128 stands for zero in the data rows.
There are 3 nested groupings, the coarsest first: each group lies inside one group of the grouping before, and a group may stay whole. In each grouping, the first row asked about is in group 0, and each new group gets the next number.
The table:
[227 138 158 137  63 100 142  94 240 147  84 147 146 189 151 104 128 174
 165 167 117 164 154 127  74 146 139  55 187 137  72 147 154 114 240 144
 211 159]
[135 180 153 138 226 119 122 142  15  83  97 136 116  94 159  36  82 143
 129 131 136 149 161 103 148 113 104 121 122 131 125 148 128 207  96 143
  10  54]
[209 148 135 137  49 105 147  83 230 147  76 165 132 201 151  96 131 130
 167 159 122 174 108 112  81 159 126  88 196 114  72 152 163  91 197 142
 212 158]
[ 73 176  85 143 133 151 113  63 168 191 190 105 184 108  42 137 128  94
  79 192 248 110 131 221 123 202  86 123 119  84 131  81  78  73  97 136
 157 158]
[ 94  53 126  85 104 131 129 174 121 118 129 126  63 115 165 188 175 158
 132  78  34  75  88  75 169  84 132 184 103 178 158 101 130 148 112  98
 140 162]
[229 140 166 133  64 108 142  95 236 143  72 138 150 190 157 107 132 169
 165 170 114 153 154 128  73 149 142  49 185 132  74 141 149 109 238 143
 219 165]
[208 148 132 144  39 109 149  72 244 137  71 169 144 193 140  94 132 134
 170 152 121 173 108 120  90 157 125  88 192 116  83 140 168  90 212 145
 217 160]
[226 143 167 137  62 109 150  93 237 143  78 144 147 193 149 105 127 170
 167 170 118 156 153 126  81 149 145  53 183 126  70 149 151 114 227 149
 216 168]
[ 96 158 118 165 149 167 119 124 142 179 200 108 173  85  25 108 131 109
  86 150 222 108 119 216  82 187 122 145 131  82 159  95 135  84  87 139
 180 158]
[224 141 158 135  62  96 142  98 236 148  76 153 147 193 159 107 135 168
 161 169 119 155 151 125  79 153 141  52 185 136  69 145 156 123 236 153
 215 163]
[122 155 156 140 237 125 112 152  14 100 137 105 142  94 141 113  80 130
 111 111 138 157 204 143 133 100 138 119  95 124 126 174 106 180  92 156
  22  40]
[128 156 155 138 234 124 115 152   8  98 130 103 139  91 137 109  87 140
 110 120 151 163 205 137 135  99 141 112  94 123 134 169  98 176  86 158
  21  36]
[227 136 161 137  64  96 142  92 229 147  80 144 150 196 153 102 126 168
 171 173 119 153 150 128  80 147 142  57 184 129  67 139 156 112 233 148
 213 158]
[ 77  42 102  87  66 123 135 159 139  95 122 141  61 137 187 214 164  94
 147  64  33  96  50  49 189  73 143 168  93 173 161 117 145 119 119  76
 137 158]
[227 142 167 135  62 105 141  92 238 153  74 149 142 189 157 110 134 164
 175 170 117 150 144 132  85 146 147  45 182 134  65 147 154 113 234 143
 222 167]
[233 142 158 140  59  98 150  88 234 145  78 143 159 197 152 105 131 165
 175 165 120 152 149 134  84 144 147  56 184 129  66 146 154 113 234 154
 215 164]
[ 76  41  99  91  61 122 139 157 135  94 123 142  53 143 183 216 165  94
 149  67  38  91  61  54 187  78 141 168  99 166 149 120 135 116 120  75
 135 158]
[ 96 154 117 165 138 166 110 125 133 181 197 100 185  94  16 119 122 105
  95 160 224 107 122 214  83 185 120 148 127  74 154  95 134  80  90 144
 179 157]
[ 75 170  89 138 130 157 111  59 162 189 188 105 188 112  30 135 127 106
  81 187 254 110 132 220 120 207  86 137 123  84 132  86  85  73  98 140
 152 162]
[129 147 152 137 233 131 115 151  13  92 135 105 141  90 129 104  88 131
 111 108 144 158 209 145 139  98 140 124  92 127 132 167 104 169  87 158
  15  48]
[ 73  44  99  92  60 127 131 158 139  94 114 139  57 142 185 220 164  96
 144  72  41  95  56  48 188  74 137 171  94 172 155 124 129 122 112  75
 137 160]
[214 160 138 133  43 109 154  77 235 134  67 172 132 203 144  94 132 131
 166 153 117 167 106 112  85 157 128  91 200 108  80 139 166  87 202 141
 212 157]
[ 91  55 119  80  99 131 126 175 130 115 135 128  75 117 165 185 178 161
 139  78  34  83  85  78 180  87 133 177  98 165 160 112 131 147 108  87
 130 156]
[100 155 119 163 149 166 115 121 141 180 191 105 183  94  24 110 123 108
  92 147 224 107 121 210  83 183 121 148 129  81 158  96 130  97  87 136
 173 154]
[132 176 156 133 218 121 124 150  19  86 102 134 127  84 155  25  84 156
 126 133 142 149 157 106 144 112  94 127 122 131 136 148 126 208  91 143
   9  59]
[212 145 137 136  42 102 155  78 234 139  69 165 131 200 138  96 128 130
 171 163 112 168 111 111  82 154 126  86 191 114  78 147 164 103 208 139
 209 150]
[ 84  42  95  86  71 122 136 157 133  95 124 138  59 132 177 212 165  98
 140  70  34  86  59  52 192  73 142 173 100 174 152 112 132 121 114  78
 133 159]
[ 91  59 121  82 104 128 123 176 124 117 133 126  76 121 158 181 172 159
 130  80  37  74  82  81 176  92 134 178 104 171 157 104 126 139 119  82
 135 156]
[122 152 148 136 230 124 123 156   9  98 138  98 143  85 141 109  82 138
 110 112 144 159 204 145 132  92 153 122  98 127 134 159  97 175  89 162
  24  37]
[ 73  45 100  99  63 132 140 161 136  90 120 140  64 143 183 210 160  90
 139  74  31  96  59  49 182  74 144 179  98 164 151 120 138 121 129  73
 135 157]
[104 159 110 165 152 157 113 115 140 184 188 108 179  95  24 110 132 109
  98 155 227 104 122 207  84 181 114 149 126  74 160  89 128  92  87 138
 169 158]
[127 152 152 141 232 127 121 151   6 102 134  98 141  83 139 107  87 140
 112 117 139 156 201 143 135 100 144 121  99 121 129 166  98 187  83 163
  14  47]
[208 150 132 139  45 103 143  81 235 137  75 161 137 198 142  99 131 129
 165 155 120 173 111 112  85 158 127  84 196 110  75 145 170  93 209 147
 215 158]
[ 75  40 100  94  64 121 139 155 135  96 117 141  56 143 187 208 171  90
 140  73  37  91  62  51 184  81 138 175 101 171 159 113 129 119 123  76
 138 154]
[ 79  45 105  90  67 132 135 152 134  92 119 143  48 140 181 212 169  96
 142  68  32  95  57  52 185  72 142 177  98 177 147 117 134 116 126  76
 136 158]
[ 75  38 102  94  56 124 134 156 136  91 119 136  60 146 181 216 162  93
 140  65  29  96  55  53 183  74 138 170  96 170 153 115 135 118 123  81
 129 160]
[134 183 154 133 219 121 129 146  11  86 101 138 128  95 151  25  85 151
 126 133 138 152 157 105 143 114 103 125 119 133 133 145 126 210  92 136
   9  61]
[ 92  57 116  84 102 126 129 175 128 117 132 120  69 112 164 179 173 165
 143  75  35  75  80  73 173  92 133 184 107 181 159 108 124 141 111  95
 138 159]
[130 155 146 140 235 127 122 152  12  97 145  96 145  95 135 104  90 133
 109 117 135 157 203 144 127  99 143 122  96 122 129 166 100 180  88 157
  16  37]
[133 188 148 139 221 117 129 143  20  82  92 138 133  99 166  27  92 153
 121 132 137 156 152 102 141 116  98 119 115 131 134 147 134 196  94 150
   9  63]
[ 77  40  94  96  68 131 132 160 138  92 127 142  56 147 188 219 161  98
 141  65  34  86  66  56 188  77 139 167 100 164 154 117 134 118 124  77
 137 161]
[138 184 157 130 225 124 128 146  20  82 101 134 123  93 157  27  90 145
 123 131 140 154 156 105 142 105 100 131 121 136 134 139 124 203  93 142
   7  68]
[ 79 174  94 146 132 149 110  66 162 191 193 107 185 106  31 143 125  95
  77 189 248 107 132 220 118 209  88 132 132  85 131  80  80  71  93 137
 156 161]
[129 185 149 140 224 121 123 148  15  81 101 135 128  82 156  31  80 148
 128 132 137 153 164 104 146 111  98 121 124 131 132 150 127 198  98 138
  12  56]
[ 99 147 110 154 142 159 114 130 145 187 192 101 181  94  21 110 122 110
  98 159 221 103 120 216  85 182 121 155 125  76 154  98 129  89  88 142
 174 156]
[132 156 149 134 232 119 112 149  13 100 141 111 148  88 135 105  85 134
 107 121 141 160 207 141 130  93 141 117  90 129 133 169  96 173  89 153
  18  34]
[ 76  47  95  93  65 120 138 159 136  95 117 140  58 143 180 220 166  96
 144  62  30  91  62  49 186  79 141 171 106 173 148 119 142 119 118  78
 136 153]
[126 159 152 141 234 123 116 154   6  96 136 101 143  91 134 104  84 136
 101 112 143 152 204 142 139  92 146 120  95 126 122 162 102 170  92 158
  14  37]
[142 189 150 141 222 120 125 150  20  80 106 136 122  96 148  28  93 147
 120 129 133 155 154 104 145 114  97 125 122 129 133 151 124 198  99 147
  16  53]
[135 152 148 143 234 119 113 150   3 102 145 107 137  99 141 108  87 141
 110 122 140 155 203 138 136  99 142 119  98 128 125 171  98 181  88 156
  11  38]
[ 97  61 129  79 107 132 131 178 128 115 133 122  60 113 168 182 173 161
 134  79  32  77  89  76 178  90 137 183 102 179 163  97 119 146 117  94
 134 150]
[101 157 114 155 157 161 112 123 145 183 198 114 187  97  26 110 130 114
 105 150 226 104 122 215  84 181 120 148 128  81 155 102 136  84  87 135
 182 155]
[ 94 162 113 164 149 160 114 119 141 187 190 112 185  94  22 109 130 113
  97 155 220 113 121 204  84 181 121 146 126  76 155  90 131  94  86 139
 170 154]
[ 73 176  94 145 130 159 107  69 168 189 195 108 186 111  38 136 133  96
  76 186 254 111 134 217 121 203  87 122 129  81 139  78  86  69  98 133
 154 160]
[ 96  53 123  86 107 129 133 173 126 118 132 123  72 111 161 181 176 153
 137  77  37  84  83  72 176  95 143 180 102 183 165 108 120 147 112  92
 136 155]
[123 160 149 136 238 127 120 151  12  98 133 105 142  94 133 109  80 139
 108 120 141 160 209 144 140  95 145 113  94 128 129 162 107 180  90 160
  22  41]
[ 81  39 101  93  69 128 137 156 137  96 117 147  57 149 186 225 172  96
 141  70  39  89  55  51 183  76 143 169  99 174 154 116 137 121 124  81
 129 153]
[225 149 157 124  68  97 145  98 235 154  83 142 145 190 158 115 127 168
 164 169 118 157 148 126  81 156 140  53 187 131  74 151 156 109 239 146
 213 159]
[ 95 155 111 161 153 167 116 123 145 188 198 109 182  91  24 115 137 107
  95 159 220 114 131 213  87 183 125 149 132  74 158 103 126  91  90 143
 176 158]
[ 78 174  82 143 131 151 106  69 168 197 184 108 182 111  42 137 128 101
  80 196 255 113 128 219 117 205  86 126 129  76 136  86  84  72  90 131
 160 161]
[ 96 153 116 155 142 168 115 127 145 183 197 109 182  87  35 111 128 107
  98 152 225 107 122 214  81 185 123 151 131  80 151  97 136  95  85 133
 172 156]
[208 156 130 136  42 111 147  76 243 139  70 166 138 199 148  94 130 130
 172 154 116 168 109 115  83 153 130  89 193 114  74 143 165  91 204 139
 209 154]
[ 73  41 104  91  64 117 134 158 137  99 117 145  52 137 184 215 163  93
 139  64  36  94  55  58 188  79 146 175 100 177 153 116 134 125 122  78
 130 154]
[ 74 168  88 144 131 152 113  72 162 190 189 108 187 105  45 134 129  97
  79 187 252 114 135 218 114 205  93 125 123  91 132  88  87  65  94 135
 158 160]
[ 76  39  93  96  68 129 136 155 138  93 119 140  56 139 186 215 174  93
 144  70  33  92  59  55 192  80 141 171 102 170 154 115 137 117 118  73
 136 158]
[121 158 152 138 233 131 118 153  12 100 134 107 146  93 133 104  84 130
 107 119 147 155 206 148 132  97 140 119  97 121 134 169  97 180  86 159
  19  46]
[225 147 154 134  59 100 145  94 241 147  75 143 144 194 150 102 132 170
 167 165 115 159 152 127  73 149 142  55 188 130  73 135 155 113 231 154
 217 167]
[ 99 154 116 161 148 166 111 121 140 179 194 109 185  92  25 116 121 108
  95 155 222 111 123 212  87 177 119 149 130  81 148 103 123  89  82 135
 175 161]
[210 156 136 136  45 115 144  78 244 138  62 171 138 194 146 101 132 128
 166 157 121 171 106 113  83 157 128  89 194 114  81 150 168  97 206 136
 214 155]
[120 156 147 142 234 118 116 154   3 104 128 108 143  93 134 114  84 136
 107 120 146 156 213 148 139  91 136 119 100 128 128 165 100 174  84 159
  15  34]
Some rows of the table again, each followed by its group in each grouping:
[132 176 156 133 218 121 124 150  19  86 102 134 127  84 155  25  84 156
 126 133 142 149 157 106 144 112  94 127 122 131 136 148 126 208  91 143
   9  59] -> 0 0 0
[ 76  41  99  91  61 122 139 157 135  94 123 142  53 143 183 216 165  94
 149  67  38  91  61  54 187  78 141 168  99 166 149 120 135 116 120  75
 135 158] -> 1 1 1
[130 155 146 140 235 127 122 152  12  97 145  96 145  95 135 104  90 133
 109 117 135 157 203 144 127  99 143 122  96 122 129 166 100 180  88 157
  16  37] -> 0 2 2
[135 180 153 138 226 119 122 142  15  83  97 136 116  94 159  36  82 143
 129 131 136 149 161 103 148 113 104 121 122 131 125 148 128 207  96 143
  10  54] -> 0 0 0
[126 159 152 141 234 123 116 154   6  96 136 101 143  91 134 104  84 136
 101 112 143 152 204 142 139  92 146 120  95 126 122 162 102 170  92 158
  14  37] -> 0 2 2
[129 147 152 137 233 131 115 151  13  92 135 105 141  90 129 104  88 131
 111 108 144 158 209 145 139  98 140 124  92 127 132 167 104 169  87 158
  15  48] -> 0 2 2
[123 160 149 136 238 127 120 151  12  98 133 105 142  94 133 109  80 139
 108 120 141 160 209 144 140  95 145 113  94 128 129 162 107 180  90 160
  22  41] -> 0 2 2
[226 143 167 137  62 109 150  93 237 143  78 144 147 193 149 105 127 170
 167 170 118 156 153 126  81 149 145  53 183 126  70 149 151 114 227 149
 216 168] -> 2 3 3
[ 75  38 102  94  56 124 134 156 136  91 119 136  60 146 181 216 162  93
 140  65  29  96  55  53 183  74 138 170  96 170 153 115 135 118 123  81
 129 160] -> 1 1 1
[210 156 136 136  45 115 144  78 244 138  62 171 138 194 146 101 132 128
 166 157 121 171 106 113  83 157 128  89 194 114  81 150 168  97 206 136
 214 155] -> 2 3 4
[132 156 149 134 232 119 112 149  13 100 141 111 148  88 135 105  85 134
 107 121 141 160 207 141 130  93 141 117  90 129 133 169  96 173  89 153
  18  34] -> 0 2 2
[ 97  61 129  79 107 132 131 178 128 115 133 122  60 113 168 182 173 161
 134  79  32  77  89  76 178  90 137 183 102 179 163  97 119 146 117  94
 134 150] -> 1 1 5
[208 156 130 136  42 111 147  76 243 139  70 166 138 199 148  94 130 130
 172 154 116 168 109 115  83 153 130  89 193 114  74 143 165  91 204 139
 209 154] -> 2 3 4
[104 159 110 165 152 157 113 115 140 184 188 108 179  95  24 110 132 109
  98 155 227 104 122 207  84 181 114 149 126  74 160  89 128  92  87 138
 169 158] -> 3 4 6
[ 96 158 118 165 149 167 119 124 142 179 200 108 173  85  25 108 131 109
  86 150 222 108 119 216  82 187 122 145 131  82 159  95 135  84  87 139
 180 158] -> 3 4 6
[135 152 148 143 234 119 113 150   3 102 145 107 137  99 141 108  87 141
 110 122 140 155 203 138 136  99 142 119  98 128 125 171  98 181  88 156
  11  38] -> 0 2 2
[ 94  53 126  85 104 131 129 174 121 118 129 126  63 115 165 188 175 158
 132  78  34  75  88  75 169  84 132 184 103 178 158 101 130 148 112  98
 140 162] -> 1 1 5
[101 157 114 155 157 161 112 123 145 183 198 114 187  97  26 110 130 114
 105 150 226 104 122 215  84 181 120 148 128  81 155 102 136  84  87 135
 182 155] -> 3 4 6
[122 152 148 136 230 124 123 156   9  98 138  98 143  85 141 109  82 138
 110 112 144 159 204 145 132  92 153 122  98 127 134 159  97 175  89 162
  24  37] -> 0 2 2
[225 147 154 134  59 100 145  94 241 147  75 143 144 194 150 102 132 170
 167 165 115 159 152 127  73 149 142  55 188 130  73 135 155 113 231 154
 217 167] -> 2 3 3
[ 77  42 102  87  66 123 135 159 139  95 122 141  61 137 187 214 164  94
 147  64  33  96  50  49 189  73 143 168  93 173 161 117 145 119 119  76
 137 158] -> 1 1 1
[214 160 138 133  43 109 154  77 235 134  67 172 132 203 144  94 132 131
 166 153 117 167 106 112  85 157 128  91 200 108  80 139 166  87 202 141
 212 157] -> 2 3 4
[ 91  59 121  82 104 128 123 176 124 117 133 126  76 121 158 181 172 159
 130  80  37  74  82  81 176  92 134 178 104 171 157 104 126 139 119  82
 135 156] -> 1 1 5
[ 73  45 100  99  63 132 140 161 136  90 120 140  64 143 183 210 160  90
 139  74  31  96  59  49 182  74 144 179  98 164 151 120 138 121 129  73
 135 157] -> 1 1 1
[208 148 132 144  39 109 149  72 244 137  71 169 144 193 140  94 132 134
 170 152 121 173 108 120  90 157 125  88 192 116  83 140 168  90 212 145
 217 160] -> 2 3 4
[ 92  57 116  84 102 126 129 175 128 117 132 120  69 112 164 179 173 165
 143  75  35  75  80  73 173  92 133 184 107 181 159 108 124 141 111  95
 138 159] -> 1 1 5
[100 155 119 163 149 166 115 121 141 180 191 105 183  94  24 110 123 108
  92 147 224 107 121 210  83 183 121 148 129  81 158  96 130  97  87 136
 173 154] -> 3 4 6
[ 99 154 116 161 148 166 111 121 140 179 194 109 185  92  25 116 121 108
  95 155 222 111 123 212  87 177 119 149 130  81 148 103 123  89  82 135
 175 161] -> 3 4 6
[ 78 174  82 143 131 151 106  69 168 197 184 108 182 111  42 137 128 101
  80 196 255 113 128 219 117 205  86 126 129  76 136  86  84  72  90 131
 160 161] -> 3 4 7
[ 73  41 104  91  64 117 134 158 137  99 117 145  52 137 184 215 163  93
 139  64  36  94  55  58 188  79 146 175 100 177 153 116 134 125 122  78
 130 154] -> 1 1 1
[ 95 155 111 161 153 167 116 123 145 188 198 109 182  91  24 115 137 107
  95 159 220 114 131 213  87 183 125 149 132  74 158 103 126  91  90 143
 176 158] -> 3 4 6
[127 152 152 141 232 127 121 151   6 102 134  98 141  83 139 107  87 140
 112 117 139 156 201 143 135 100 144 121  99 121 129 166  98 187  83 163
  14  47] -> 0 2 2
[ 73 176  94 145 130 159 107  69 168 189 195 108 186 111  38 136 133  96
  76 186 254 111 134 217 121 203  87 122 129  81 139  78  86  69  98 133
 154 160] -> 3 4 7
[ 94 162 113 164 149 160 114 119 141 187 190 112 185  94  22 109 130 113
  97 155 220 113 121 204  84 181 121 146 126  76 155  90 131  94  86 139
 170 154] -> 3 4 6
[128 156 155 138 234 124 115 152   8  98 130 103 139  91 137 109  87 140
 110 120 151 163 205 137 135  99 141 112  94 123 134 169  98 176  86 158
  21  36] -> 0 2 2
[133 188 148 139 221 117 129 143  20  82  92 138 133  99 166  27  92 153
 121 132 137 156 152 102 141 116  98 119 115 131 134 147 134 196  94 150
   9  63] -> 0 0 0
[134 183 154 133 219 121 129 146  11  86 101 138 128  95 151  25  85 151
 126 133 138 152 157 105 143 114 103 125 119 133 133 145 126 210  92 136
   9  61] -> 0 0 0
[209 148 135 137  49 105 147  83 230 147  76 165 132 201 151  96 131 130
 167 159 122 174 108 112  81 159 126  88 196 114  72 152 163  91 197 142
 212 158] -> 2 3 4
[142 189 150 141 222 120 125 150  20  80 106 136 122  96 148  28  93 147
 120 129 133 155 154 104 145 114  97 125 122 129 133 151 124 198  99 147
  16  53] -> 0 0 0
[ 79  45 105  90  67 132 135 152 134  92 119 143  48 140 181 212 169  96
 142  68  32  95  57  52 185  72 142 177  98 177 147 117 134 116 126  76
 136 158] -> 1 1 1
[120 156 147 142 234 118 116 154   3 104 128 108 143  93 134 114  84 136
 107 120 146 156 213 148 139  91 136 119 100 128 128 165 100 174  84 159
  15  34] -> 0 2 2
[ 75 170  89 138 130 157 111  59 162 189 188 105 188 112  30 135 127 106
  81 187 254 110 132 220 120 207  86 137 123  84 132  86  85  73  98 140
 152 162] -> 3 4 7
[ 73 176  85 143 133 151 113  63 168 191 190 105 184 108  42 137 128  94
  79 192 248 110 131 221 123 202  86 123 119  84 131  81  78  73  97 136
 157 158] -> 3 4 7
[229 140 166 133  64 108 142  95 236 143  72 138 150 190 157 107 132 169
 165 170 114 153 154 128  73 149 142  49 185 132  74 141 149 109 238 143
 219 165] -> 2 3 3
[224 141 158 135  62  96 142  98 236 148  76 153 147 193 159 107 135 168
 161 169 119 155 151 125  79 153 141  52 185 136  69 145 156 123 236 153
 215 163] -> 2 3 3
[225 149 157 124  68  97 145  98 235 154  83 142 145 190 158 115 127 168
 164 169 118 157 148 126  81 156 140  53 187 131  74 151 156 109 239 146
 213 159] -> 2 3 3
[ 77  40  94  96  68 131 132 160 138  92 127 142  56 147 188 219 161  98
 141  65  34  86  66  56 188  77 139 167 100 164 154 117 134 118 124  77
 137 161] -> 1 1 1
[121 158 152 138 233 131 118 153  12 100 134 107 146  93 133 104  84 130
 107 119 147 155 206 148 132  97 140 119  97 121 134 169  97 180  86 159
  19  46] -> 0 2 2
[ 75  40 100  94  64 121 139 155 135  96 117 141  56 143 187 208 171  90
 140  73  37  91  62  51 184  81 138 175 101 171 159 113 129 119 123  76
 138 154] -> 1 1 1
[ 91  55 119  80  99 131 126 175 130 115 135 128  75 117 165 185 178 161
 139  78  34  83  85  78 180  87 133 177  98 165 160 112 131 147 108  87
 130 156] -> 1 1 5
[ 96  53 123  86 107 129 133 173 126 118 132 123  72 111 161 181 176 153
 137  77  37  84  83  72 176  95 143 180 102 183 165 108 120 147 112  92
 136 155] -> 1 1 5
[122 155 156 140 237 125 112 152  14 100 137 105 142  94 141 113  80 130
 111 111 138 157 204 143 133 100 138 119  95 124 126 174 106 180  92 156
  22  40] -> 0 2 2
[227 138 158 137  63 100 142  94 240 147  84 147 146 189 151 104 128 174
 165 167 117 164 154 127  74 146 139  55 187 137  72 147 154 114 240 144
 211 159] -> 2 3 3
[ 96 154 117 165 138 166 110 125 133 181 197 100 185  94  16 119 122 105
  95 160 224 107 122 214  83 185 120 148 127  74 154  95 134  80  90 144
 179 157] -> 3 4 6
[ 73  44  99  92  60 127 131 158 139  94 114 139  57 142 185 220 164  96
 144  72  41  95  56  48 188  74 137 171  94 172 155 124 129 122 112  75
 137 160] -> 1 1 1
[138 184 157 130 225 124 128 146  20  82 101 134 123  93 157  27  90 145
 123 131 140 154 156 105 142 105 100 131 121 136 134 139 124 203  93 142
   7  68] -> 0 0 0
[ 81  39 101  93  69 128 137 156 137  96 117 147  57 149 186 225 172  96
 141  70  39  89  55  51 183  76 143 169  99 174 154 116 137 121 124  81
 129 153] -> 1 1 1
[ 84  42  95  86  71 122 136 157 133  95 124 138  59 132 177 212 165  98
 140  70  34  86  59  52 192  73 142 173 100 174 152 112 132 121 114  78
 133 159] -> 1 1 1
[212 145 137 136  42 102 155  78 234 139  69 165 131 200 138  96 128 130
 171 163 112 168 111 111  82 154 126  86 191 114  78 147 164 103 208 139
 209 150] -> 2 3 4
[ 99 147 110 154 142 159 114 130 145 187 192 101 181  94  21 110 122 110
  98 159 221 103 120 216  85 182 121 155 125  76 154  98 129  89  88 142
 174 156] -> 3 4 6
[233 142 158 140  59  98 150  88 234 145  78 143 159 197 152 105 131 165
 175 165 120 152 149 134  84 144 147  56 184 129  66 146 154 113 234 154
 215 164] -> 2 3 3
[208 150 132 139  45 103 143  81 235 137  75 161 137 198 142  99 131 129
 165 155 120 173 111 112  85 158 127  84 196 110  75 145 170  93 209 147
 215 158] -> 2 3 4
[129 185 149 140 224 121 123 148  15  81 101 135 128  82 156  31  80 148
 128 132 137 153 164 104 146 111  98 121 124 131 132 150 127 198  98 138
  12  56] -> 0 0 0
[ 76  47  95  93  65 120 138 159 136  95 117 140  58 143 180 220 166  96
 144  62  30  91  62  49 186  79 141 171 106 173 148 119 142 119 118  78
 136 153] -> 1 1 1
[227 142 167 135  62 105 141  92 238 153  74 149 142 189 157 110 134 164
 175 170 117 150 144 132  85 146 147  45 182 134  65 147 154 113 234 143
 222 167] -> 2 3 3
[ 74 168  88 144 131 152 113  72 162 190 189 108 187 105  45 134 129  97
  79 187 252 114 135 218 114 205  93 125 123  91 132  88  87  65  94 135
 158 160] -> 3 4 7
[ 96 153 116 155 142 168 115 127 145 183 197 109 182  87  35 111 128 107
  98 152 225 107 122 214  81 185 123 151 131  80 151  97 136  95  85 133
 172 156] -> 3 4 6
[227 136 161 137  64  96 142  92 229 147  80 144 150 196 153 102 126 168
 171 173 119 153 150 128  80 147 142  57 184 129  67 139 156 112 233 148
 213 158] -> 2 3 3
[ 76  39  93  96  68 129 136 155 138  93 119 140  56 139 186 215 174  93
 144  70  33  92  59  55 192  80 141 171 102 170 154 115 137 117 118  73
 136 158] -> 1 1 1
[ 79 174  94 146 132 149 110  66 162 191 193 107 185 106  31 143 125  95
  77 189 248 107 132 220 118 209  88 132 132  85 131  80  80  71  93 137
 156 161] -> 3 4 7
